One turn sends every row of this set to another row. A few are shown first. Where does it send the rows asked after them?
K_330: [ -1   7   0   1 -12   7 -28 -15  20 -12 -15 -17   1   3  -4 -20 -14 -10
  36  -1  -6   0 -20 -12   9   5  -7 -13   4 -26  32   5  29 -13  19  -5]
K_60: [  1   3   4  10 -14   8 -21 -21  15  -7 -16 -25  -4  -1  -5 -15 -12 -11
  37 -11 -10  -8 -23 -13   9   8  -5 -15   8 -24  36  12  19  -6  20   4]
K_333: [  8   3 -19  -9   5  -1 -12   4   4 -22 -19 -13   1  -8  -5   9 -20  15
 -16 -12  27 -26 -13  14 -31  -9   6 -17  -2 -22 -14 -14  10  -8 -18  32]
K_953: [  0   6   0   5 -11   7 -32 -17  21 -12 -30 -10   1  -1  -5 -22  -5  -9
  30 -10  -8   4 -27 -14   6   4  -3 -14   8 -11  28  16  21 -15  24  -2]
K_990: [  1   6   3   5 -15   7 -29 -18  17  -7 -10 -20  -2   1  -7 -15 -15 -13
  28  -3 -12   6 -23 -17   6   0  -6 -13   6 -27  33  11  24  -5  21   8]
K_794: [ -6  -5  24  -5 -22   0  -7  -9  15  13 -23 -14  14 -10  28 -21   2  11
 -16   0   4  -4 -31  14  11  30   1 -16 -31  19 -22   2  12   1 -10   0]
K_290: [  6  -9 -19 -13  -8 -16   5 -20  11 -18   8  -4   4   1  16  -3 -18  10
   8  18   2 -13  22   6  32  10   9 -21 -23   1  18  40 -20   0  -4  33]
K_448: [ -1  -3  33  17 -28   6   6 -17  -3 -14 -36  -7   4  10  28 -12  -2  22
   1   7  16  -2 -24  11   5  22  -8 -13 -29  11 -18   6  15   1 -19  -4]
K_957: [  1  12 -16 -17  10   0  -6   7  -3 -13  -8  -7  -2  -5  -1   7 -19  17
  -3  -8  20 -23 -10  12 -30 -15  -5 -16  -5 -31  -5 -17  -2 -15 -15  33]
K_476: [  0  -4 -25  -4  -8 -18  -3 -15  12 -12   2   8   3   6   5  -1 -26  11
  14  20   2  -9  24  10  30   2  16 -22 -19   8  17  39  -9   2  -1  35]
K_426: [  1  -6  25   2 -24  -1  -4  -9   7   0 -24 -22   7  -7  27 -25  -7  13
 -21   0  14   0 -23  11  11  25   2 -18 -38  18 -20   5  20  10 -12  -2]
K_897: [ -2   8 -13 -13  11  -1  -8   7   4 -15  -9 -13  -8 -11   2   7 -22  20
 -12  -6  34 -28 -10  11 -30 -10   0 -17 -10 -25  -7 -16   4 -11 -17  30]
K_17: [ -7 -12 -22  -4 -17 -23   2 -10  23 -12  -6  10   0   9  16  -5 -20   9
   8  27   9  -7  19   3  27  14  11 -21 -17   0  19  35 -18  -7 -11  42]
K_572: [  4  -9  30   9 -21 -10  15 -13   2 -15 -22  -3  -5  -8  17 -21  -1  12
 -14  -5   9  11 -27  30   5  20  -1 -15 -15  18 -23   4  12  -4 -11 -10]
K_405: [  5   8 -15 -17   7   0  -3   7  -3 -17  -8 -14 -12 -12  -3  13 -14  16
 -10 -13  18 -34 -11  14 -28 -10  -9 -19  -2 -25   1 -12   0 -13 -20  27]
K_906: [  1 -14 -14  -9 -11 -23   3 -12  16 -20   4  10   8   9  18  -7 -19   4
  12  25  15  -6  21   3  27  12  13 -16 -20  -2   8  38 -20  -4  -3  36]
K_854: [ -9  -6  27   9 -25   6   2 -18  -4 -13 -37 -15  -4   6  28  -9  -1  23
   5   8   8 -10 -24  10  12  24  -3  -6 -27  19 -19   5  14  12 -24  -2]
K_718: [  1  -9  30  12 -19  -8  17 -19   4 -10 -26  -6 -15  -7  18 -13   3  16
  -8  -2  -1  -1 -31  23   9  21   6  -4 -12  17 -23   4  14  -6 -17  -9]
K_648: [  0 -14  30   9 -27  -8  15 -18   7 -11 -14   1  -4  -4  14  -7  -4   8
 -15  10   3   1 -30  32   2  21   4  -4 -16  23 -16   1  12  -5 -10 -12]
K_150: [  5 -10 -22  -3 -17 -25   2 -11  15 -22   2  12  11   5  19  -2 -26   5
   5  23   8  -7  22  -1  29  11   9 -14 -25   9  14  36 -11  -4 -14  25]
K_521: [ -2   0 -19 -17   6  -3 -12   5  10 -16 -22 -16  -6 -11   1   9 -28  14
 -15  -2  23 -27 -15  11 -31  -9   2  -7  -1 -28  -7 -15  -6 -13 -15  30]
K_100: [ -3 -14 -11  -4 -10 -23  -1 -16  14 -21   7   8   1  10  21  -1 -19   8
  12  22  12  -2  25   4  30  15   8 -21 -20   2  15  41 -15  -3  -6  32]
K_615: [ -1   5   6   5 -10   8 -28 -18  25 -11 -15 -20  -6  -7  -4 -20 -14 -10
  31  -7  -5   9 -27 -13   6   6  -9 -14  13 -23  26  12  23  -7  20  -1]
K_106: [ -6  -7  30  10 -27   8   1 -21   0 -10 -38  -9   5  10  19  -5  -4  21
   4  14  19 -12 -30  15   9  19  -4 -23 -18  17 -25   0  12  13 -21   0]
K_618: [  4   8 -12 -22   6   1 -12   9   4 -18 -10  -9  -6  -9  -2   6 -20  12
 -11  -2  31 -27 -13   8 -34 -12  -2 -10  -7 -24 -11 -14   2 -12 -16  31]
K_2: [  0   4   7   4 -18   4 -29 -13  22  -9 -16 -13  -6  -1  -9 -24 -12 -20
  33  -3  -1   5 -26 -15   7   6  -5 -15  14 -19  26  12  23  -7  20   5]
K_125: [  2   6 -16 -18  14  -5 -10   3  -1 -20 -12  -8  -3  -3  -1   7 -12  19
 -12  -8  26 -28  -9  14 -26 -13  -2 -23  -1 -31  -9 -14   6 -20 -15  25]
K_883: [  0 -14 -23  -9 -12 -22  -2 -19  13 -24  11   1  11   9  14  -8 -18   6
   3  24   9  -5  25   7  31  11  11 -24 -17  -5  13  35  -9   3  -7  29]
K_107: [  2   4   0   9 -11   4 -38 -18  15  -2 -17 -20   1   2  -7  -5 -20 -12
  29 -12 -15  -2 -19 -11   1   1  -3  -7  12 -20  29  16  22 -10  20   2]
K_856: [  2 -14 -17 -12  -6 -27   0 -14   7 -18   6   5   3   9  11  -3 -24   5
   9  20   5  -3  22   7  32   4  10 -26 -18  -2  13  37 -17   1   0  36]
K_94: [ -4  11 -26  -8   9  -4  -8  10   1 -14 -14  -7   3 -16  -6  14 -19  18
 -11  -7  13 -28  -9  10 -25 -15  -7 -14  -1 -28  -6  -7  -1  -8 -18  30]
K_321: [ -7  -4  19   1 -23  -4  -1 -15   5   6 -20 -22  -1 -11  27 -24   1  14
 -21  -6   6  -8 -24  11  12  25   7 -11 -26  24 -23   3  14   9 -22  -2]
K_280: [  2   5   0  -3 -20   8 -35 -21  28  -7 -22 -15 -11   4  -6 -19 -19 -10
  31  -4  -7   7 -22  -9   2   5  -4 -14  22 -12  29  13  17 -11  14   6]

K_906 goes to K_2
K_990 goes to K_957
And these:
K_521 goes to K_17
K_150 goes to K_953
K_100 goes to K_615
K_648 goes to K_794
K_60 goes to K_405
K_321 goes to K_854
K_426 goes to K_448
K_330 goes to K_125
K_476 goes to K_107

